In the data rows, the value 128 means zero.
How far apart are the two rows of each pair, measured in a hidden way? 0 means very close, and 40 very far. Two or three weighted sums of its numbers give each row a place; it is the straight-line distance between the places.
[124 127 110 105 105 118  94 104 108  83 112  93 110 123 128 126 133 123 116 129 125]
[145 131 115 102 128 111  95  79  93 100 105 126 120 118  99 168 167 199 167 101  99] >> 19
[136 112 121 120 123 114 105 104  66 106 106 125  99 118 119 122 255 208 138 103  85]
[104 125 107 122  85  82  98 108 123 110 138  83 126 109 138 146 255 255 125 143  92] >> 9
[154 115 108 108 134 103  96  57  39  87  95 131 108 117 111 136 255 255 199  89  36]
[170 110 108  93 142 119  91  60  35  96  67 133 110 128  98 155 149 231 194 107 115] >> 12
[109 122 111 110 100 107 109 126 121 105 121  80 106 108 135 118 158 135 124 162 179]
[134 111 129  98 121 123 100 100 108  83 108 116 112  95 116 158 110 134 161 153 159] >> 30
[ 98 120 109 118  76 101 109 123 122  99 140  55 112 101 144 157 180 144 133 220 205]
[142 102 114 105 125 102 111  97  93 105  98 110 105 122 115 170 241 255 190 145 117] >> 25
[153 123 108  91 131 111 113  83  79  71  96 127  87 125 107 186 215 255 255 116 133]
[112  97 125 115  87  85 108 109 121 101 122  83 119 105 134 112 255 255 154 145 162] >> 18
[148 126 114 100 136 109  79  75  90  92 102 125  90 125  91 168 206 255 255 119 146]
[182 130 118  88 145 114  94  54  51 101  59 136  96 105 100  71 150 191 255 103 113] >> 26
[129 116 124 111 104  91 108 105  87 120 113 105  65  99 105  97 255 255 175 142 152]
[134 128 111 113 127  97 119  97  99 102  98 116  96 104 123 144 192 133 172 146 157] >> 20
[131 123 122 118 119 109  97 113 100 101 107 107  93 109 120 108 133 127 175 147 238]
[155  70 110 116 134 118 114  89  74 102  76 130 105 129 111 130 107 153 171 130 136] >> 3
[120  96 109 116 109 116 100 111  96  44 111  97 125 135 157 152 117 149 155 155 220]
[136  99 108 111 129 118 104  86  66  13  74 118 112 138 138 145 126 149 175 129 144] >> 4
[125  85 113 111 122 112 105 111 113  89 102  95 119 132 142 123 144 137 134 134 219]
[137 111 117 116 129 113  73  95  50  88  92 125 113 136 136 202 121 141 163 119 108] >> 6
[149 124 121 105 129 102  93  58  91  91  90 126 106 138 120 187 138 133 146 111 119]
[139 116 133 112 121 105  70  74  85  98 104 117 117 125 119 185 133 145 131 112 102] >> 15
[ 72 144 114 134  42  70  58 107 128 107 143  87 120  97 144  36 135 145  50 161 157]
[132 126 132 105 118  82  62 100 107 111 118 117 109 108  97 141 131 115 120 116 107] >> 6
[129 116 121  98 104  90  79  92  93 102 108 121  98 112 122 162 126 126 111 119 114]
[130 121 116 101 108  58  84 105  90 109 113 116 118 114 126 130 129  95 115 122 134] >> 21
[137  87 107  81 123  97  95  83  96 108  93 125 104 118 136 155 117 109 126 104 107]
[146  97  87  63 125 110 105  82  88  89  98 122 113 131 100  76  93  97 123  94 104] >> 19
[168  89  84  73 140 110 100  71  78  97  35 140 105 128 109 185 118  80 148  61 103]
[130  86  79 102 108  85  96  92 106 117 104 122 126 118 108 109  99 105 133 112 127] >> 16
[101 108 109 100  68  74  80 124 124 125 134  97 109  89 107  93 188 131 106 144 133]
[161 121 111  83 124  80 101  80  88 109  97 133 102 121  82 120 124 109 122  78  87] >> 21
[153 123 120 105 129  84  93  99  81 109 109 137 110  91  73 110  84 131 141  87 103]
[ 80 118 112 107  29  80  86 129 139 125 146  93 123 117 131 120 138 145  99 158 123] >> 8
[ 88 115 112 116  63 114 108 114 131 129 145  95 121 104 148 108 131 115 100 149 119]
[ 98 120 104  99  77  83 113 117 130 121 141 102 128 144 131 102 126 142 108 167 180] >> 19
[139 116 112  99 129 113 104 110  99 106 112 136 138 139 125 107 118 126 133 122 110]
[ 77  87 109 104  70 111 108 134 145 117 139  93 135 138 169 146 127 147 102 175 160] >> 14
[ 78 100 101 116  81 111 120 137 139 117 146  96 131 135 177 118 152 148  95 169 255]
[140 120 116 103 129 113 112 106  99 117 110 136 137 151 131 136 105 115 158 128 148] >> 15
[105 102 108 118  96 110 115 123 131 126 143 109 134 134 169  87 136 136 114 150 162]
[ 96 129 111 120  91  98 105 129 133 111 143 103 137 135 152 119 121 130  99 172 169] >> 9
[ 74 130 123 129  68  89 104 127 152 119 153 102 133 124 176 131 131 161 109 191 171]
[127 143 144 137 117 102 104 102 118 126 132 121 115 115 121 117 157 137 111 132 134] >> 6
[108 155 146 138 109  83 109 111 139 136 145 120 120 108  99  86 189 147 116 153 134]
[131 176 163 134 126 113 100 114 119 126 131 130 113 105 110 166 145 133 138 122 112] >> 14
[142 173 149 148 140 126 108 100 107 119 123 132 100 101 117 118 255 130 151 121 128]
[124 139 142 147 128 125 121 116 123 109 118 111 107 111 133 110 129 126 138 138 132] >> 18
[151 115 133 130 159 129 118 115  97 105 101 130 119 122 129 144 141 128 183 107 119]
[116 138 124 138 131 144 146 132 127  92 126 103 122 131 146 125 106 145 119 142 121] >> 6
[136  87 125 135 152 155 143 132 114 101 104 100 102 154 128 130 124 146 141 122 122]
[126  94 107 125 139 179 165 140 123  91 103 101 110 139 147 148 138 126 126 130 145] >> 9
[ 97  84 114 142 126 165 177 153 132 112 115  54 113 137 166 162 124 100  95 159 149]
[170 108 112 127 200 198 198 134 108  92  19 118  99 123  92 128 132  80 161  95  24] >> 5
[107 126 136 162 133 165 167 162 143 110 121  67  85 114 134 109 143 130 130 146 159]
[150 130 158 169 186 184 167 137 126 118 102 118  48 111  71 129 148 120 153 120 122] >> 22
[145 184 163 180 170 163 151 141 140 129 116 122  55  29  35 114 128 134 138 113 101]
[183 193 169 161 233 157 140 127 117 135 101 140  73  56   0  96 149 146 166  90   0] >> 11
[170 185 205 166 196 162 143 113 127 148 108 141  93  53  21 103 106 131 147  80  73]
[113 160 179 231 135 139 162 164 156 150 144 110 118  54 102  99 148 187 126 155 143] >> 17
[ 80 161 211 200 120 149 155 182 179 141 155  96 116  77 125 135 205 142 100 167 198]
[105 157 159 174 131 173 156 165 150 129 141 103 116 124 135 100 174 144 122 157 169] >> 37
[119 107 140 158 146 170 151 155 142 122 126 120 124 132 135 159 160 168 123 142 141]
[ 85  91 125 147 127 192 211 183 147 127 142 106 140 143 193 198 138 144 109 173 230] >> 15
[ 95 110 113 142 128 192 190 192 156 128 139 112 136 158 192 191 130 130 125 162 169]
[ 81 101 113 121  49 102 101 118 130 100 140  50 119 109 149 117 146 149 103 193 164] >> 18
[140 115  97 101 134 109 101  77  90  78  87 125 125 142 141 125 120 141 159 114  93]
[129  87 100 110 119 125 107 102  91  71 111 116 121 141 147 141 118 127 113 133 151] >> 8
[122 119  99  96 120 109 111 109  96  65 114 105 115 133 170 127 124 127 124 144 132]
[135 111  89 110 117 115 106  84 101  94 103 112 127 133 137 158 149 138 140 128 125] >> 4
[128 130 111 112 115 102 103  98 114 103 123 123 138 142 151 182 165 123 139 131 137]
[129 138 132 112 102  80  37  89 104 118 140 133 129 118 117  81 134 153 130 127 126] >> 14
[143 150 131 111 118  22  43  93 111 126 134 149 142 129 107 115 116 140 148 126 133]
[145 172 143 104 119  18   3  90 111 140 136 165 131 126  96 107 143 125 147 114 137] >> 12
[122 152 119 106  94  25  68  97 129 139 157 141 155 123 120 131 140 142 125 142 121]
[166 120 108  99 126  76  73  75 109 127 121 171 146 143 124 159 129 114 140 108 102] >> 7
[122  78  84  83  89  75 108 119 129 133 141 135 156 141 137 138 135 141 122 137 144]
[135  57  65  58 118  99 111 125 124 130 129 142 168 164 141 136  95 136 137 117 108] >> 6
[159  14  36  62 134 111 120 121 118 133 123 190 157 160 138 171 100 107 132  95 126]
[111  10  72  95  94 103 122 135 148 153 161 127 154 163 153 178 107 110 114 148 127] >> 8
[113 101  95  94  91 107 123 131 147 147 162 130 138 122 137 172 122  91 112 134 133]
[161 130 119 104 131 103 121 112 118 132 130 173 140 132  84 135  59  97 126 106 102] >> 9
[118 130 129 127 100 103  92 136 145 164 160 137 133 131 125 103 120 126 107 134 120]
[170 147 131 107 139 113 109 104 122 137 118 195 139 124 104 130 127 116 138  49  47] >> 23
[115 138 135 125 106 121 119 140 143 142 150 121 138 130 144 108  98 119  85 124 128]
[113 141 133 123 114 118 124 136 136 138 148 128 143 124 138 116 102 123 105 126 105] >> 4
[131 132 134 115 148 133 124 126 122 132 119 135 136 129 147  88 112 119 117 113 114]
[ 70 120 127 137  99 137 134 158 145 125 159 102 138 129 164 126 136 124  66 159 132] >> 8
[ 76 115 138 140 104 135 141 159 154 139 153 102 137 154 167 147 115 122  49 161 139]
[ 88 106 130 134 116 144 153 163 145 131 142  85 129 133 193 144 127 123  81 156 143] >> 10
[182 126 114 115 203 172 166 124 112 111  78 141 114 137 120 220 101   0 133  84  60]
[124 112 122 135 143 160 170 151 137 124 119 120 127 125 147 113  43  67 116 122 132] >> 19
[163 144 135 128 189 175 161 135 119 121 103 142 104 129 105 107 117  81 141  76  90]
[110 128 127 143 131 140 153 181 162 144 139 104 110  90 127 121 133 112 104 134 141] >> 11
[113 166 152 142 127 141 146 167 155 138 142 116 110 104 116 112 113 140 122 134 142]
[141 139 165 139 147 156 142 139 146 142 124 125  93  83  72 175 149 119 142 116 106] >> 21
[109 148 160 184 126 139 160 186 149 155 145  98 109  99 121  92 201 199 110 142 147]
[113 180 157 159 132 141 145 144 161 144 142 112 125  95 113 131 140 161 121 136 143] >> 12
[110 140 165 155 131 159 159 148 145 125 142 114 123  97 134 127 138 161 111 135 143]
[104 129 138 173 129 160 179 172 140 126 140 109 128 129 156 166 156 150 125 151 183] >> 33
[106 119 136 170 150 199 188 158 150 117 122  99 125 143 162 136 123 143 120 149 143]
[146 101 135 151 194 218 213 154 122 111  99 130 135 137 147 138 131 134 176 116 130] >> 5
[104 127 124 187 140 232 201 176 143 112 133 101 133 136 182 201 151 173 116 195 201]
[109 119 150 184 138 243 186 177 145 129 135 116 121 144 183 137 130 148 141 151 179] >> 19
[149 255 195 179 191 163 159 142 137 150 124 145 107  91  21 107 128 138 171 111 126]
[139 236 242 207 161 149 146 143 146 156 135 131 107  96  55 194 163 168 153 125 126] >> 29
[142 170 175 154 158 166 150 142 145 155 127 150 116 111  83 255 123 180 165 112 145]
[ 98 153 152 170 118 134 150 188 189 178 175 114 128 101 134 126 140 229 120 157 156] >> 14
[ 97 133 127 148 119 175 192 189 221 155 168 110 134 124 164 134 197 215 117 158 164]
[104 116 130 144 133 147 176 205 186 172 164 124 130 113 155 112 135 160 119 160 150] >> 21
[132  86 112 127 143 156 163 154 147 140 132 133 143 135 143 225 110 116 139 128 117]
[175  97 120 127 182 157 158 133 131 135 104 167 134 158 118 138 133 124 162  90 127] >> 12
[101  89 101 136 118 147 162 163 180 156 161 116 140 142 158 120 135  94 125 153 207]
[182 122 128 106 179 146 163 128 126 142 110 192 145 170 108 105  45  59 191  77 108] >> 17
[142 112 129 123 135 152 133 130 134 162 132 155 144 139 140 134  74  90 147 120 102]
[164 158 137 116 157 125 142 124 140 146 126 202 153 159 124 101  88  87 153 111 124] >> 12
[139 192 150 134 138 131 121 119 136 147 140 154 149 165 104 185  73 119 133 119 128]
[101 177 165 166 110 127 124 138 157 165 197 132 165 130 163 129 119 116 103 155 118] >> 14
[154 192 165 126 151 130 121 114 118 138 133 177 163 133 121 131 133 116 133  75  51]
[136 143 127 137 135 131 131 124 124 146 141 151 187 153 169 161  68 101 117 116 119] >> 26
[179 125 131 118 175 143 135  97 100 120 108 185 167 163 145 111 119  90 150  87  41]
[122 124 132 153 126 130 137 136 134 132 133 133 167 163 170 162  93 118 102 132 132] >> 9
[154 107 120 125 164 145 147 116 118 128 115 155 144 177 144 121 101  84 137  82  45]
[106 111 117 131 117 138 134 140 154 127 146 105 134 158 144 143 111 111  63 141 138] >> 16
[116 120 109 127 122 131 133 141 136 127 136 118 135 133 137  77  90  59  99 130 132]
[ 91 103 111 132 102 127 142 179 181 128 155  99 133 115 145 105  96  57  77 155 150] >> 13
[137 129 109 126 134 127 121 126 130 128 119 133 113 110 120 110 102  59 111 122  92]
[107 127 118 118 110 126 131 147 159 149 157 110 138  96 126  24  61 119  65 148 135] >> 20
[164 100 114  95 139 113  76  40  70 115  52 135 107 122 100 134 115 124 206  95 115]
[ 69 116 107 123  78 101 106 128 125 103 136  68 115 107 151  89 149 145  82 182 154] >> 4
[185 123  99  98 140 110 103  48  69  91  73 162 125 117  96 115 128 118 230  70 102]
[123 122 114 113 109  93 109  97 106 109 112 112  94 119 132 119 159 128 128 131 126] >> 8
[126 118 121 101 112 107  86 101 103 108 112 109 110 118 125 138 138 120 123 133 115]
[171 126  99 105 140 119  77  51  61  90  75 133 102 103 108 152  80 123 155 102  55] >> 10
[114 125 121 119  96 102 105 101 118  93 121 107 115 126 115 142 131 134 134 135 162]
[115 139 105 107 103 101 110 122 109 109 122  95 119 112 141 132 179 162 112 156 142] >> 3
[152 118 104 104 133 106 102  94  95 100  77 128 111 116 111 100 105 130 137 118 135]
[116  87 117 110  98  91 103 108 119  95 122 103 116 116 125 100 130 127 116 145 125] >> 13
[171 104 122  96 146 115  83  79  67 106  66 135 119 132 106 215 130 108 170  73  74]
[154 125 116 111 135 110 106  63  72  93  79 125 116 122 115 177 165 113 204 105  99] >> 13
[124 109 110 113 109  89 112 116 115 104 116 112 128 114 114  84 103 141 128 127 167]
[121 105 120 120 107  99  93 110 107 102 118 115 109 119 128 119 155 194 123 126 146] >> 22
[139 136 118 104 121  75  80  91  96  87 101 118 123 113 124 137 130 143 146 125 107]
[156 130 119 105 137  98  84  61  75  96  75 144 135 126 111 130 141 141 149  95  93] >> 5
[158 128 109  93 133 105  72  82  94 117  95 139 127 136 126  93 121 136 156 112 129]
[126 122 119 104 106  94 107  96 116 122 126 134 126 142 124  85 128 130 136 134 149] >> 6
[ 93 125 107 111  56  95 100 123 132 127 145 108 125 126 164  97 121 128 119 188 169]
[181 119 118  76 144 102  98  64  80 109  83 151 126 142  97 103  70 123 162  99 117] >> 7
[156 113 117  65 128  97 104  94  90 105 101 144 127 148 132  99 113 123 150 103 130]
[123  94  77 104 104  93  94 112 112 108 131 125 138 130 126  72  89 124 128 137 126] >> 24
[159  87 112  85 134 107 111 106  78 117 108 148 118 138 109 103 123 124 143 113 121]
[161 102  71  64 137 110 112  91  81 102  90 157 145 162 140 139 106 121 160  91 112] >> 8
[ 88  18  95  92  74 102 117 136 130 118 148 107 148 166 173 129 129 128 102 153 172]
[181  72  88  86 152 120 102  98  73 114  88 163 145 179 127 161  69 107 162  54  97] >> 27
[112  96 109 111 109  97 110 101 121 115 132 126 156 161 195 118 118 135 127 145 144]
[130 109 102 110 112 114 100  94 112 123 132 145 141 157 133 110 127 143 126 123 128] >> 6
[ 83 138 117 123  57  91 102 134 131 126 167 116 148 128 168 106 150 129  70 164 123]
[ 78 122 117 119  67 103  92 131 135 125 172 107 137 133 167 108 142 129  45 149 152] >> 6
[123 138 127 110 110 102 107 122 131 136 140 130 131 123 136 120 115 113  96 128 101]
[109 132 120 122  92  90 111 126 132 130 145 135 131 133 127 121 107  90 102 140 127] >> 15
[151 116 119  96 137 109 108 104 110 136 127 141 133 129 110  79 115  99 129 106  76]
[133 133 112 112 127 113 105 126 123 124 118 132 126 129 101 101 118 128 125 114  92] >> 2
[157 122  94 101 138 121 128 111 114 128 100 151 110 143 108 184 119 117 146  88  50]
[ 95 109 101 118  75 116 117 142 133 115 140  98 123 123 151 120 138 134  53 151 129] >> 20
[129 108  99 110 127 123 123 128 112 116 115 133 117 135 139 129  90 125 128 124 122]
[142 108 110 102 138 135 119 122 114 101 106 135 127 136 120 124 103 102 121  96 113] >> 14
[176 124 117 113 159 141 118 105 103 107  90 164 114 120 100 162  87  51 141  78  32]
[ 86 117 121 133  90 113 127 140 132 117 146  74 135 106 147 157 134 124  82 162 147] >> 15
[106 133 113 127 106 121 117 129 133 132 139  85 120 118 138 120 143 112 106 152 146]
[157 140 125 120 160 127 125 117 100 108  94 130 128 130 109 136 113 120 147  83 112] >> 11
[115 160 132 137 108 128 120 134 126 120 130 108 122  81 132 107  95 112 129 144 168]
[132 112 130 129 127 119 108 118 115 120 124 125 121 116 116 129 138 127 127 125 139] >> 14
[129 131 129 132 131 123 111 124 112 126 119 118 122 125 112 121 142 144 128 125 130]
[ 98 124 112 128 109 121 117 135 132 111 133 100 122 128 140 130 121 143 105 153 143] >> 2
[156 130 123 115 147 126 120 100 100 112  97 136 116 137 105 138 126 131 140 106 124]
[150 115 124 122 138 130 117 117  91 116 102 133 122 128 112 125 134 137 164 120 125] >> 1
[155 119 122 122 145 133 111  95 104 111 103 137 117 117 111 110 122 123 156 106 138]
[176 107 118 106 156 129 117 104  97 111  75 148 116 122  91 122 124 135 198  91 112] >> 7
[184 120 124 108 167 123 112  91 100 114  91 157 124 122 102 160 108 140 179 103 112]
[140 138 121 112 141 126 118 119 118 100 106 129 120 131 110 136 117 131 149 120 138] >> 7
[122 104 111 118 120 128 125 132 130 118 131 114 112 128 128 130 131 137 130 145 139]
[ 81 107 118 125  83 117 128 140 151 131 144  85 121 104 139 147 164 145 124 188 198] >> 14
[124  99 105 116 116 124 137 136 125 109 120 114 112 100 129 120 107 121 134 140 130]
[140 121 117  87 129 124 127 128 126 143 118 118  95  95  76 102 142 128 137 121 144] >> 5
[136 123 117 107 126 122 110 128 133 140 127 130 111  84  96 131 140 138 151 128 148]
[ 98 116 125 117  79 117 124 157 152 131 149  94 115  69 127 100 152 134 119 175 139] >> 8
[104 132 118 116  93 114 118 147 149 150 157 118 116  86 109 154 232 145 109 148 122]
[ 91 114 111 121  79 120 131 145 153 151 161 103 123  99 146 133 164 137 108 163 192] >> 19
[116 113 107 110 108  96 126 136 143 140 138 123 125 130 138 178 124 192 130 150 144]
[134 125 109 114 128 126 125 122 126 129 127 140 136 139 127 221 121 139 150 126 146] >> 6
[ 75  93 113 122  83 123 122 151 159 126 147 107 152 135 230 122 145 172 108 178 196]
[ 81 120 106 142  93 127 131 149 152 132 151 120 153 150 146 115 125 131 105 162 160] >> 34
[132 134 118 117 136 126 131 124 114 131 120 142 145 147 162  91  82 104 149 126 119]
[118 139 116 121 118 125 138 129 133 136 136 138 143 139 173 132 115 132 130 140 188] >> 14
[ 93 121 135 135 101 114 119 144 147 140 168 122 144 132 198 185 109 129 110 166 139]
[125 110 107 112 112 111 102 108 100 108 108 111 110 100 125 132 146 129 140 136 125] >> 6
[122 113  97 111 113  98  93 112 108 102 113 112 118 109 141 135 136 136 116 133 156]
[ 85 126 113 123  74  97 107 120 125  98 138  61  86 113 159 134 147 129 117 158 155] >> 21
[ 74  94 114 123  66 109 101 136 130 107 146  84 127 111 140  72 142 150  83 175 157]
[147 102  98  97 136 112 118  97 100  81 101 122 118 125 116 128 128 137 146 121 131] >> 13
[ 95  25  81 110  92 116 114 132 131 110 117  72 122 122 136 164 134 128 124 165 143]
[121  83  57 100 116 121 126 119  94 103 107 101 120 118 129 175 131 120 121 138 124] >> 18
[137  94  98 102 137 114 138 114 104  68  92 111  78 118 114 126 126 117 141 126 106]
[150  53  78  99 147 137 132 117  97 110  79 121 100 122  97 116 114 122 176 115 123] >> 8
[ 92  93 104 126 105 119 143 146 132 111 120  51 105 125 154 125 134 144 103 176 149]
[142 117 133 120 138 124 123 128 116 107 106 114  81  70 104 115 146 148 146 118 102] >> 34
[143 140 126 124 142 125 121 126 112 130 109 117  72  83  97 131 120 124 153 102 131]
[175 136 147 129 159 131 139  98 105 113  92 132  84 102  62 132 127 106 172  97 110] >> 6
[141 141 137 125 139 127 115 133 119 120 120 122  90 100  78 143 141 146 128 123 132]
[118 201 150 129 132 123 121 119 132 128 131 112 100 109 118 111 197 140 123 129 155] >> 4
[133 169 147 146 135 127 134 120 123 117 119 122 124  86 117 114 162 153 138 129 127]
[132 190 140 136 135 129 127 130 122 106 121 118 122 122 123 115 158 145 126 132 144] >> 15
[135 164 143 135 146 141 135 122 113 114 117 120 120 131 119 108 124 128 144 124 125]
[132 114 126 131 140 136 137 125 114 104 122 136 128 134 134 163 132 152 141 136 121] >> 21
[133 139 136 124 142 146 133 129 134 121 129 135 124 112 120  76 136 148 151 127 118]
[100 136 141 139 103 125 123 151 156 135 158 105 132 113 144 123 148 139 114 161 123] >> 1
[137 149 135 122 132 129 131 135 133 138 140 141 136 125 122 121 116 134 148 136 114]
[115 132 116 124 116 119 132 148 157 153 157 129 130 122 126  69 126 123 127 150 154] >> 13
[131 156 120 126 126 120 125 140 152 182 139 156 124 118 115 102 120 126 134 119 133]
[ 80 134 127 125  78 115 134 185 214 167 219 123 135 114 116 141 155 136  96 171 185] >> 26
[139 129 121 114 130 122 138 147 161 226 145 160 139 119 110 132 119 143 139 119 114]
[111  98  97 115 112 123 135 163 194 228 193 131 159 134 110 160 162 138 123 140 141] >> 10
[151  99 109 102 141 128 139 140 150 173 138 169 165 154 116 115 134 119 149 107 105]
[113  85  97 110 112 128 160 169 193 201 175 143 195 175 158 129 106 177 106 146 102] >> 5
[ 97  67  81 120 104 129 146 173 173 170 174 144 204 205 220 128 126 128  88 145 143]
[139  82  92 106 137 145 145 153 154 167 133 185 206 223 176 255  94 112 132 122 104] >> 11
[ 83  93 117 126  97 124 154 201 180 193 213 134 232 154 217  55 119 122  98 185 147]
[ 86 136 113 131  89 131 147 160 201 199 248 156 211 212 206 101 123 115  87 166 210] >> 23
[128 132 126 128 134 120 138 151 144 168 172 195 199 188 143 110 140  85 109 129 122]
[118 148 133 134 120 132 137 142 172 191 169 163 178 200 191 115 134  87  90 137 110] >> 13
[146 135 142 130 143 133 138 134 149 218 147 197 179 167 135 129  67  85 118 100 112]
[ 94 169 128 147 113 130 143 148 172 197 234 151 177 140 159 138 112 114  75 138 112] >> 9
[112 133 144 138 120 124 138 161 170 215 185 153 187 193 157  86 150  89 102 118 120]
[132 134 137 133 129 127 133 138 148 185 158 183 186 163 148 119 143  94  94 114  69] >> 28
[192 132 126 115 177 140 151 122 125 151 136 255 174 208 129 128  70  47 123   6  60]
[ 84  85 123 144 107 138 170 175 186 172 234 137 207 190 255 140 136  68   2 150 108] >> 22
[131 106 121 121 143 148 147 143 152 167 147 175 218 230 206  83  15   0 101 106   6]
[134  94 119 125 132 148 152 140 152 169 151 199 220 255 167 146 113  73  99  95 117] >> 23
[108 106 116 132 109 144 155 176 164 173 206 152 226 215 228 107 113  91  76 137 130]
[138 113 115 126 147 151 146 149 151 196 144 244 255 246 154 126 102  64 105 105  50] >> 26
[139 107 129 134 141 138 134 152 145 188 162 225 255 255 161 131  76  84 117 101 119]
[108 147 134 129 109 131 149 171 180 226 191 171 255 203 255 101 101  87  52 136 103] >> 23
[164 138 137 115 151 134 133 126 139 203 148 255 228 234 132 112  95 117 119  75 108]
[118 139 125 131 114 120 139 161 174 165 203 161 255 206 171 130 117  93  93 139 114] >> 4
[120 129 125 123 119 129 141 152 172 211 206 175 249 182 154 128 100  71  97 135  75]
[131 122 126 121 130 129 142 156 156 196 181 179 217 175 147 117  80 105 106 114 102] >> 9
[134 109 117 118 128 134 144 149 179 210 167 168 190 197 149 119 113  85  99 119 115]
[141 124 101 113 135 148 165 153 167 185 146 204 164 151 131 140  45  84 114  82 117] >> 13
[144  74 107 110 140 156 176 160 156 173 147 199 161 162 158 155  66 117 129  96  78]
[ 64 105 106 123  83 139 179 218 212 198 236 127 143 128 192 119 132 121  63 167 146] >> 5
[118 105 117 119 122 135 149 180 176 159 152 149 172 138 187 129 109  93  78 123 145]
[ 97 100 121 127 115 143 168 190 188 178 178 123 155 137 206 151 121  76  81 144 125] >> 13
[146 149 126 130 146 146 161 151 153 171 137 168 136 149 121 104  51  52 132 106  72]
[143 134 137 128 146 143 156 136 139 154 136 153 139 140 120 128 111  78 131 113  76] >> 24
[175 128 131 128 179 143 147 124 127 146 113 183 132 134 107 124 115  77 138  66  51]
[124 147 159 136 133 135 160 153 145 142 142 139 143 137 147 117 134 104 112 131 122] >> 12
[110 139 138 145 131 144 142 152 156 149 158 123 136 132 141  34 116 132 106 141 132]
[145 134 139 142 148 142 137 135 129 137 128 148 135 106 123 117  98  88 138 100 102] >> 9
[145 151 156 138 161 147 139 126 124 133 113 153 132 145 118 161 120 119 140 104 125]
[ 96 129 134 153 116 140 163 154 150 127 151 110 136 138 150 138 117 126 106 167 148] >> 13
[135 139 118 113 123 106  90 109  97 106  95 115 114 126 120 120 109 131 138 127 118]
[150 132 100  96 137 115 101  79  80  96  92 134 116 123 113 133 138 163 134  95 134] >> 14
[130 108 114 112 114 102 106  98 108  96 107 111 103 109 123 137 144 135 132 119 136]
[168 122 108 104 141 103 100  68  83  90  92 123 116 126  71 146 129 118 172 103 114] >> 18
[ 94 123 111 120  79  92  99 126 132 107 140  68 112 105 130 114 122 125 113 158 156]
[141 120 105 102 129 115 109  84 101  95 102 129 104 117 113 154 136 125 140 126 133] >> 22
[152 129 101 101 130 116 102  93  93  89  97 136 111 112 125 107 129 136 135 109 111]
[183 119 120  91 150 115 111  66  81 100  64 140 112 125  93 138  92 122 158  82  89] >> 12
[149 127 107 112 127 110  86  89  84 110 107 129 113  98  95  58 152 159 151 117 117]
[139 125 131 116 118  88  85  80 105 108 110 127 104 109 101 151 126 136 139 110 126] >> 9
[103 142 113 131  69  75  89 116 126 121 136 116 118 102 112 121 159 136 103 147 135]
[125 118 116  93 101  81  96 106 122 126 132 123 117 120 110  83 149 136 131 135 133] >> 4
[149 110 113  79 131  95  93 102  93 109 109 135 118 128 116 119 131 136 164 106 120]
[102  85 100 113  79  94 101 122 123 110 132 104 124 130 137 115 125 145 108 166 154] >> 12
[109  97 102  94  88 105 100 118 127 110 133 116 148 128 142 127 144 126 127 155 156]
[149 100  64  78 130 102 113  96  88  96 102 136 127 131 129 108 163 118 136 121 112] >> 26
[ 87 125 105 107  51  95 110 130 144 118 156 100 129 127 137  73 127 116  94 180 163]
[ 84  85 109 109  56  81 109 125 145 135 169  91 130 139 148 107 126 130 101 173 173] >> 4
[169 118  95  89 138 101 103 112 106 135 111 151 129 107  87 130 102 111 173  88 110]
[158 131 101  88 133 100 109  95 115 141 121 169 126 130 103 121 127 133 143 108  99] >> 15
[ 95 128 105 115  68  86 114 143 159 145 158 122 130 103 146 122 129 126 109 153 156]
[152 124 107  92 133 113 118 112 116 137 121 145 142 138 106 148 135 121 137  87 118] >> 4
[164 131 119  91 139 116 127 107 122 129 116 158 135 143 128 150 108 149 154  99 111]
[141 100 103 101 136 120 122 116 118 125 127 158 146 138 128 136 108 128 141 119 106] >> 14
